(in the rows, 128 means zero)
Rows swapped in pairs by one turn or mirror: which row each one swaps with
The rows were stretched afterwards, more along some directions than others.
J_305: [108 131 110 123 153 126 161 143 136 108 123 135 128 127 125 116 123 113
 103 132]
J_14: [109 118 112 145 134 142 132 114 111 133 146 134 127 129 140 102 126 143
 134 123]
J_501: [ 86 119 127 170 110 148 110 122 125 130 145 126 174 138 124 116 118 156
 120 144]
J_21: [127 106 127 127 132 140 124 133 144 131 127 127 108 149 123 117 127 136
 133 114]
J_476: [138  91 169 133 152 115 145 143  81 132  92 150 105 122 125 132 114 130
 130 129]
J_283: [161 144 102 111 133 110 143 122 137 118 154 152  86 144 119 114 148 104
 122 100]
J_595: [ 88 118 131 151  95 123 124 125 125 118 109 100 165 111 138 134 135 144
 156 151]
J_330: [143 143 103 124 132 103 132 123 129 119 156 156  99 145 125 114 150 108
 132 111]
J_754: [130 113 148 131 140 117 120 118 111 151 121 138 145 132 122 137 107 144
 124 127]
J_573: [ 95 109 135 129 123 121 156 135 121 109  92 105 168 122 135 130 126 144
 117 154]
J_164: [145 151 104 129 127 109 135 121 112 114 159 158 110 136 126 103 149 114
 132 121]
J_147: [ 94 126 127 171 120 143 109 126 120 117 148 131 149 128 118 110 117 136
 124 142]
J_954: [ 87 110 135 156 102 119 120 127 114 118 105 104 171 116 135 132 133 145
 154 163]
J_313: [ 89 119 125 160 115 141 114 128 127 126 144 115 179 140 130 111 121 159
 102 141]
J_919: [113 128 113 124 112 141 140 110 128 123 139 104 132 143 128 128 132 148
 140 118]
J_668: [103 111 125 153 134 145 123 117 119 136 136 124 136 130 140 110 124 148
 140 116]
J_467: [104 132  64 112 133 132 137 165 140 105 141 128 156 109 124  92 140 145
  99 148]
J_234: [140 127 140 146 120 116 144 140 127 108 111 140 101 101 125 135 128  97
 141 123]
J_514: [143 126 123 150 136 149 133 128 117 138 149 167 104 139 126 110 131 101
 128 134]
J_885: [139 121 159 145 141 108 109 117  92 149 124 146 143 138 120 138 114 143
 123 135]
J_474: [115 125  75 132 147 129 156 150 138 101 148 135 126 122 132 103 150 106
 102 127]
J_864: [107 122 126 132 109 118  97 117 131 142 127 126 117 142 141 143 123 125
 145 138]
J_666: [144 130  98  96 118 114 128 116 137 115 134 131  93 107 127 140 111 115
 132 124]
J_535: [107 131 101 128 102 135 135  99 143 111 140  96 134 131 130 136 131 144
 141 118]
J_426: [ 99 121 121 155 102 119 115 123 114 120 118 107 158 101 141 139 134 138
 157 154]
J_886: [103 131 110 142 100 132 146 106 146 116 144 106 139 119 140 133 139 147
 127 127]
J_464: [ 97 122  84 145 143 120 152 142 132  96 135 124 135 123 144 111 145 107
 113 125]
J_826: [143 107 153 132 141 119 146 141  77 143 120 169 103 123 124 121 122 143
 125 145]
J_175: [104 132  95 117 128 142 138 134 125 118 147 118 139 142 119 109 134 152
 128 127]
J_660: [102 125 129 138  96 116  97 109 136 147 129 129 123 140 148 142 124 134
 144 134]
J_75: [120 119 131 122 160 126 139 157 108 142 132 141 126 122 123 131 115 129
 114 138]
J_518: [157 116 140 109 128 135 125 130 122 122 118 133  85 113 112 150 109 115
 144 132]
J_690: [126  88 166 127 145 116 156 144 100 119  76 108 133 123 128 132 103 126
 143 118]
J_295: [152 120 133 113 117 123 123 120 131 119 121 125  88 109 116 161 110 117
 144 131]
J_124: [107 134  86 108 103 138 106 126 171 138 148  95 140 134 143 124 110 141
 132 130]
J_486: [140 159  78 102 131 115 135 159 147 111 167 128 132 123 118  95 136 133
 103 139]
J_658: [100 129 132 169 123 149 111 127 121 125 145 136 145 133 118 111 117 136
 120 140]
J_279: [102 131  95 111  98 135 102 122 166 139 135  98 144 137 148 128 109 140
 135 133]
J_624: [101 125 108 148 133 107 141 133 112 131 139 152 115 141 140 131 152 118
 123 135]
J_304: [145 117 144 119 149 132 125 146 112 127 118 135  97 115 114 147 109 119
 137 135]
J_533: [149 130 162 145 149  99 120 120  80 147 135 165 122 143 108 128 130 142
 125 137]
J_29: [104 140  72 113 137 139 132 148 134 118 159 128 146 128 120  92 142 151
 102 136]
J_751: [156 135  91 101 127 106 148 157 138 136 133 154  88 106 122 128 134 117
 132 122]
J_612: [102 127 128 164 136 145 129 129 115 116 144 145 133 137 115 107 120 122
 125 142]
J_679: [152 135 156 139 153 102 120 130  78 143 144 166 131 146 105 119 130 140
 119 143]
J_205: [ 99 124 113 139 102 125 104 115 124 150 136 140 119 142 140 145 129 137
 145 143]
J_662: [167 142 132 127 127 112 155 136  83 146 135 162 121 143 124 104 144 130
 118 135]
J_45: [158 134  93  99 137 108 160 156 131 141 133 149  93 114 124 125 133 115
 119 115]
J_453: [ 89 110 139 137 112 122 146 134 124 115  94 100 181 123 142 131 125 148
 129 158]
J_821: [ 86 115 137 156  96 116 121 118 122 115 109 104 169 108 145 133 131 139
 156 148]
J_60: [149 135 147 148 124 123 138 132 117 125 130 166  87 115 125 133 131 101
 139 129]
J_694: [130 136  82 127 112 113 124 144 138 115 136 130 111  84 129 125 138 112
 150 134]
J_376: [109 109 116 141 129 142 128 124 125 136 141 126 129 135 133 109 127 148
 142 113]
J_482: [153 126 138 134 127 120 155 139 132 107 118 137  95 107 120 133 128  93
 134 114]
J_971: [ 94 120 127 142  99 123  96 114 132 150 122 115 131 142 145 143 117 138
 150 142]
J_291: [166 147 145 132 145 100 126 135  86 137 144 164 113 139 106 112 134 137
 120 143]
J_388: [102 119 116 127 154 123 142 151 121 151 133 132 142 135 143 131 117 134
 113 129]
J_561: [136  98 160 130 147 116 140 149  75 139 109 165 113 129 120 123 116 141
 126 142]

J_668 pairs with J_561
J_14 pairs with J_826
J_662 pairs with J_514
J_518 pairs with J_919
J_476 pairs with J_376
J_305 pairs with J_486

Rows swapped in pairs by one turn or mirror: which row each one swaps with
The rows were stretched afterwards, more along some directions than others.
J_12: [ 87 129 151 117 137 113 119  93 135 129 116  95 154 139 131 122 150 109
 114  99 123]
J_801: [135 118 102 120 140 148 127 130  98 155 129 132  96 113 133 120 108 147
  99  96 125]
J_297: [115 151 156 126 165 136 142 129 146  96 133 122 155 168 117 108 153 126
 145 107 162]
J_35: [148  96 117  93 118 112 101 158 161  97 111 137  95 107 133 139 122 170
 129 120 156]
J_830: [ 73 131 128 152  92 148 120 120 116 121 130 100 121 137 145 120 131 177
 118 118  99]
J_197: [116 132 113 145 100 120 129 111 130 112 110 120 119 163 146 105 137 126
 127 107 160]
J_36: [125 128 141 110 184 114 115 123 132  90 147 152 135 161 108 129 142 132
 158  84 160]
J_121: [ 61 149 152 146 151 131 128 123 121  77 127 163 158 135 155 105  98 181
 130  91 154]
J_312: [107 119 151 114 137 124  90 110 133  74 135 135 113 149 134 129 121 136
 100 129 133]
J_635: [148 137  94 143 110 117 107 145 101 146 122 154  80 132 125 174 122 150
  87 111  93]
J_192: [ 95  96 112 146 141 125 119  90 110  96 130 129 104 148 151 102 120 135
 119 115 107]
J_824: [156  96 119 132 114 109 142 108 141 158 124  80 113 156 116 100 163  92
 112 140 106]
J_384: [135 112 112 101 106  90 147 126 132 115 131 107 138 130 144 111 116 140
 152  98 150]
J_765: [101 146 161 104 142 111 121 131 121 103 159 138 166 151 105 126 153 131
 140 107 133]
J_798: [153 118  88 106 119 130 117 145 117 117 111 123  77 120 134 177 107 137
 140  99 124]
J_227: [ 95 132 127 140 160 146 109  76 131  92 133 113 116 155 148 115 142 152
 149  85 133]
J_174: [ 81 117 144 120 123 109 133 137 100  77 150 163 146 120 132 132 100 181
 132 108 145]
J_310: [ 86  98 142 162 185 143 126 107 104 125 132 151 129 142 123 103 115 131
  92 107 102]
J_273: [151 158 118 110 123 122 132 155  96 112 125 152 149 138  94 148 133 126
 130 104 150]
J_941: [159 121 116  77  95  87 125 113 155 105 127  97 112 137 148 122 140 115
 154 119 167]
J_898: [131 156 124 142 151 144 127 134  72 153 162 152 138 152  93 165 132 111
 114 103 109]
J_190: [139  81 104 142 111 130 109 112 127 129 119 114  94  90 153 132 109 143
  93 155 114]
J_140: [169 126 120  85 134 108 136 170 118 111 139 170 155 111 121 148 136 146
 130 101 171]
J_755: [103 118 134 140 109 141 103 111 152 104 123  88 100 131 125 136 112 141
 133 148 138]
J_998: [138 122 134 139 170 120 131 145 105 136 136 164 128 140  86 154 114 113
  88 123 121]
J_361: [154 110  97 107 146 112 143 182 110 117 144 160 110 121 110 156 118 150
 105 134 155]
J_891: [189 120 113  69 107  89 130 154 142 132 118 126 119 119 115 128 130 108
 127 138 166]
J_307: [118 112 139 149 134 144  91 128 114 125 157 139 120 105 124 156 142 153
 115 119  99]
J_523: [123 151 121 124 116  93 149 118 157 136 111 113 132 146 147 116 148 124
 131 114 154]
J_799: [110  80 141 121 132 103 140  91 150  85 128  99 123 153 149  73 112 144
 139 109 142]
J_743: [172  90 106 104 148 138 118 156 123 122 128 141 102 101 109 152 114 118
 139 126 140]
J_863: [142 112 117  91 150 111 129 107 152  80 127 136 144 126 165 103 125 153
 156  92 168]
J_6: [ 82 132 145 172 133 163  86 106  99 138 142 136 139 123 110 142 136 146
 100 120  96]
J_744: [ 89 150 128 162 147 171  94 121  75 125 138 159 128 132 110 167 126 135
 129  88  99]
J_926: [182 143 143  91 105 129 133 171 129 120 129 144 152 115  90 149 150 114
 131 133 154]
J_123: [ 80 142 136 160 142 118 121 112 131  95 138 139 122 174 145 111 127 148
 150  93 130]
J_709: [165 107 126  93 156 111 123 128 141  92 140 149 124 121 107 133 135 122
 145 125 186]
J_153: [131  84 110 107 114  87 118 136 114 112 141 129 108 124 110 171 112 142
 136 136 111]
J_772: [160 100 158 104 127  98 146 142 146  96 134 137 132 146 102 118 141  91
 142 150 121]
J_165: [ 94 127 143 135 135  96 119 102 139 114 131  99 128 155 132 124 153 140
 112 110 127]
J_888: [133 105  94 121 100 135 111 144 101 152 131 128 102  92 135 160  94 160
 120 102 129]
J_22: [115 123 149 152 162 167 124 154 104 108 129 168 127 134 116 128 114 143
  84 122 107]
J_698: [ 71 136 102 150 111 142 124 112  93 164 119 102 116 138 151 124 128 169
 101  78 124]
J_268: [132 117 147 156 159 146 122 107 148 111 144 114 140 128 123 105 157  93
 121 175 135]
J_20: [ 90 134  97 148 106 138 140 144  81 156 133 140 105 135 134 138 117 186
  99  86 102]
J_628: [148 112 147 106 181 141 141 141 119  97 127 175 140 111 120 113 122 117
 106 120 134]
J_402: [115  93 103 145  91 118 102  92 134 130 133  96  97 128 164 116 119 169
 119 139 115]
J_714: [126 122 134 143 127 138 100 130 120 144 126 141 125 113 125 161 149 109
  99 130 111]
J_849: [ 74 136 129 145 106 149 129 132  99 124 156 142 138 127 144 126 116 183
 126 112 132]
J_171: [121 147 112 145 108 137 118 112  80 138 140 128 134 140 103 164 143 106
 147 105 124]
J_813: [132 109 133 144  77 101 122 106 130 126 124 105 112 142 115 116 134 113
 152 130 132]
J_166: [146  93 143 132 122 109 168 115 155  98 118 115 129 126 151  81 113 126
 132 133 144]
J_80: [112 104 130 159 118 130 101 103 137 111 117 101  88 143 113 139 130 143
 131 132 106]
J_77: [ 85 131 175 124 169 112 149 116 117  85 159 151 176 150 114 104 127 147
 132 101 144]
J_61: [171 103 152 125 115 118 138 147 142  77 145 137 129 138 111 111 125  91
 133 174 110]
J_494: [166 159 108  94 114 107 146 161 123 119 112 158 148 133 111 145 147 136
 151  82 174]

J_77 pairs with J_744
J_312 pairs with J_268
J_165 pairs with J_714
J_12 pairs with J_307
J_798 pairs with J_166
J_523 pairs with J_635

